runs of hidden systems:
k462, path 1 (5 x 32):
[[-24  18  18 -39  54   4  37 -22 -36  -8  37 -19  28  -2  20   5  23 -35
    9 -30  66  -5 -35  23 -33 -49 -25  52 -39  37  -6 -68]
 [-19  21  33 -28  36  -4  45  -9 -28 -13  26 -24  24  17  10  -6  11 -30
   15 -39  66   1 -30  17 -25 -38 -23  45 -53  17  11 -60]
 [-15  19  47 -15  17 -10  51   6 -14 -18  19 -23  19  34  -4 -12  -5 -20
   24 -40  61   0 -24   6 -13 -22 -16  36 -63  -7  29 -47]
 [ -5  19  59  -5  -7 -11  53  18   4 -16   8 -23  11  45 -11 -20 -18  -8
   32 -40  54   4 -15   1   1 -12  -6  27 -69 -29  42 -33]
 [  3   7  55   1 -23 -14  45  20  26 -17  -5 -16   4  58 -21 -28 -32  -1
   38 -38  41   1 -12  -9  13   8   6  12 -60 -43  51 -16]]
k281, path 2 (5 x 32):
[[-15   3  42 -20   6  77  18  -5 -28  -9  -2   0   2   0  61 -25  14 -21
    5 -35  20   2 -33  49  39  -8  -2  13  -9  63 -22 -69]
 [-17   3  39 -20  14  76  11  -7 -42  -8   0   3  11  -6  60 -36  21 -29
   -3 -28  17   3 -24  50  35 -14 -15  11  -8  65 -25 -64]
 [-25  11  29 -18  25  70   3 -12 -58  -3   5   8  16 -14  60 -37  26 -31
  -13 -22  15  -1 -15  48  23 -21 -25  12 -10  63 -29 -59]
 [-27  13  20 -17  36  57  -2 -17 -69  -1  11  12  24 -16  54 -34  34 -34
  -20 -15  17  -3  -8  47  10 -29 -35   9  -8  61 -28 -51]
 [-33  18  11 -14  47  46  -6 -24 -75   1  15   8  34 -21  49 -29  37 -35
  -28  -8  20  -6  -1  40  -5 -40 -46  13  -8  56 -29 -43]]
k393, path 3 (5 x 32):
[[-16 -20 -63  34 -26 -15 -37  -4  52  22 -15  64  25   0 -23  10   7  18
  -24  42 -14 -19  22 -18 -20   1  13  -8  62 -55 -19  47]
 [-21 -13 -67  29 -12  -3 -44 -11  37  22 -13  68  25  -6 -10   0  13  11
  -29  40 -17 -22  22  -7 -19  -3   1 -11  61 -43 -30  41]
 [-22 -15 -70  20   7   8 -50 -20  19  25  -7  68  33 -15  -5  -8  20  -1
  -31  46 -15 -21  24   1 -16 -14  -8  -7  62 -32 -40  37]
 [-29 -13 -71  12  24  15 -50 -25   4  28  -2  69  39 -23   5 -17  30  -7
  -37  49 -11 -20  21  10 -23 -24 -18  -2  57 -19 -46  26]
 [-36 -10 -64   6  35  18 -46 -31 -13  28   2  65  44 -25  13 -20  37 -15
  -38  44  -5 -23  21  15 -27 -36 -24   1  52  -8 -49  16]]
k232, path 4 (5 x 32):
[[-35  -5 -27  33   0  20 -49 -19 -12  27 -20  67  52   7   1 -64  10 -15
  -28  32 -16 -28  43  12  10 -14 -32 -19  24 -35 -17  37]
 [-25  -9 -27  35 -15  22 -49  -8   4  21 -26  67  38  11   0 -58   4  -3
  -27  34 -21 -22  42   6  16  -2 -21 -27  34 -41 -16  45]
 [-15 -19 -30  40 -32  23 -47  -1  20  16 -32  63  22  14   1 -43  -2  12
  -27  31 -38 -20  38   3  20  18  -6 -34  41 -38 -11  52]
 [ -1 -30 -28  35 -49  23 -44   2  34   7 -40  53   5  16  10 -27  -5  26
  -22  23 -48 -17  28  -3  33  37  11 -39  47 -23   2  48]
 [  9 -39 -23  33 -62  28 -35   8  49   1 -41  40 -12  18  14 -16 -11  38
  -16  14 -54 -14  20  -6  41  52  28 -40  47 -17   5  45]]

runs to name:
path 5 (3 x 32):
[[ -4  26  48 -12  13 -39  50  13  -8 -21  21 -33   9  36 -24   0 -17 -11
   25 -34  59   7 -15 -15 -27 -16 -17  27 -70 -33  48 -21]
 [ 12  13  49  -8 -12 -37  42  17  18 -25   4 -35  -1  50 -28  -3 -33   1
   33 -37  42   4 -10 -20  -3   7   0  13 -66 -41  58  -5]
 [ 24  -9  42  -3 -33 -34  33  10  44 -25  -9 -30 -12  55 -26  -6 -41  17
   43 -38  18  -2  -9 -25  15  28  16   3 -52 -44  71  13]]
	k462
path 6 (3 x 32):
[[ 33   2 -12 -24   5  21 -29   5 -35 -34  14 -22 -44 -40  49  56  13  23
  -35   3 -43  27   4  -7 -13  24  -8 -34  31  44 -11  20]
 [ 29  -3 -14 -31  15  27 -23  -7 -37 -30  16 -22 -37 -46  57  60  25  17
  -34  -4 -34  21 -11   4 -15  13  -4 -16  36  69 -20   0]
 [ 20  -7 -17 -39  23  34 -17 -20 -35 -29  19 -20 -32 -49  65  60  30  11
  -29  -7 -22  14 -22  13 -12   7   0  -3  35  86 -25 -23]]
	k393
path 7 (3 x 32):
[[-41  25  -7  20  35  10 -36 -27 -68  14   6  40  59 -14   9 -46  32 -32
  -39  19   7 -16  41  21 -16 -44 -62  -7   1   2 -17  13]
 [-37  25 -27  18  43  -2 -42 -30 -62  18   9  43  56 -21   1 -39  30 -27
  -40  29   4 -18  45  11 -28 -47 -63  -6   8  -8 -22  23]
 [-33  17 -41  12  51 -14 -44 -29 -54  21  14  45  54 -24  -5 -30  30 -24
  -40  38   1 -16  45   2 -41 -48 -60  -1  14 -22 -25  32]]
	k281
path 8 (3 x 32):
[[-26  40 -20   2  55 -10 -36 -22 -84   4  26  21  43 -35   8 -12  34 -27
  -46  25   7  -5  41   7 -49 -51 -70  -3  -3   4 -20  19]
 [-24  35 -31   3  60 -29 -34 -22 -76   8  33  17  41 -34  -6  -4  31 -25
  -41  31  12  -4  39  -3 -58 -54 -67  -2  -2 -11 -18  25]
 [-17  34 -42  -2  63 -48 -26 -20 -59  12  34  13  42 -31 -23  -1  25 -20
  -32  35  13  -4  42 -14 -66 -53 -60   7 -10 -27 -12  34]]
	k281
path 9 (3 x 32):
[[ 10 -44 -41  -3 -33  43 -27  -7  50  -4 -23  29 -23  -7  39  23  10  32
  -15  10 -37  -8 -17   6  24  37  43 -12  65  27 -20  10]
 [ -1 -39 -36  -6 -21  58 -26 -14  34   3 -20  34  -9 -13  46  13  17  14
  -16   7 -27  -8 -17  19  28  23  30  -6  66  38 -34  -6]
 [-14 -26 -26  -3  -7  70 -21 -15  16   8 -12  40   6 -17  47  -4  23   2
  -20   6 -11 -10 -22  36  25   3  17   2  59  40 -47 -26]]
	k393
path 10 (3 x 32):
[[ 36   8  72   4 -48  -4  21  31  -5 -38 -13 -45 -36  42   7  -6 -39  22
   21 -43 -15  18   6 -20  37  48   4 -32 -52  -8  70  13]
 [ 41  -8  62   9 -62   7  14  29  26 -36 -28 -32 -43  44   5 -14 -44  29
   25 -34 -27  14   3 -17  52  61  22 -38 -35 -19  60  26]
 [ 40 -27  41  12 -69  19   5  33  49 -25 -38 -12 -45  47   8 -18 -44  38
   22 -23 -39   7   4 -17  59  70  36 -38 -11 -28  49  30]]
	k462
path 11 (3 x 32):
[[-18 -23 -86 -18  34   8 -30 -29  28  17  12  46  18 -34  13  34  34   1
  -26  36   5 -15 -12   6 -37 -24  11  20  71   7 -55   2]
 [-26 -20 -77 -18  41  17 -21 -30  22  24  16  49  28 -32  18  23  38 -11
  -21  33  18 -17 -15  15 -39 -35   4  29  63  11 -61 -12]
 [-36 -19 -69 -18  43  19 -16 -32  14  27  16  50  41 -29  14  12  44 -18
  -20  26  29 -22 -20  21 -37 -44   0  39  56  14 -60 -29]]
	k393
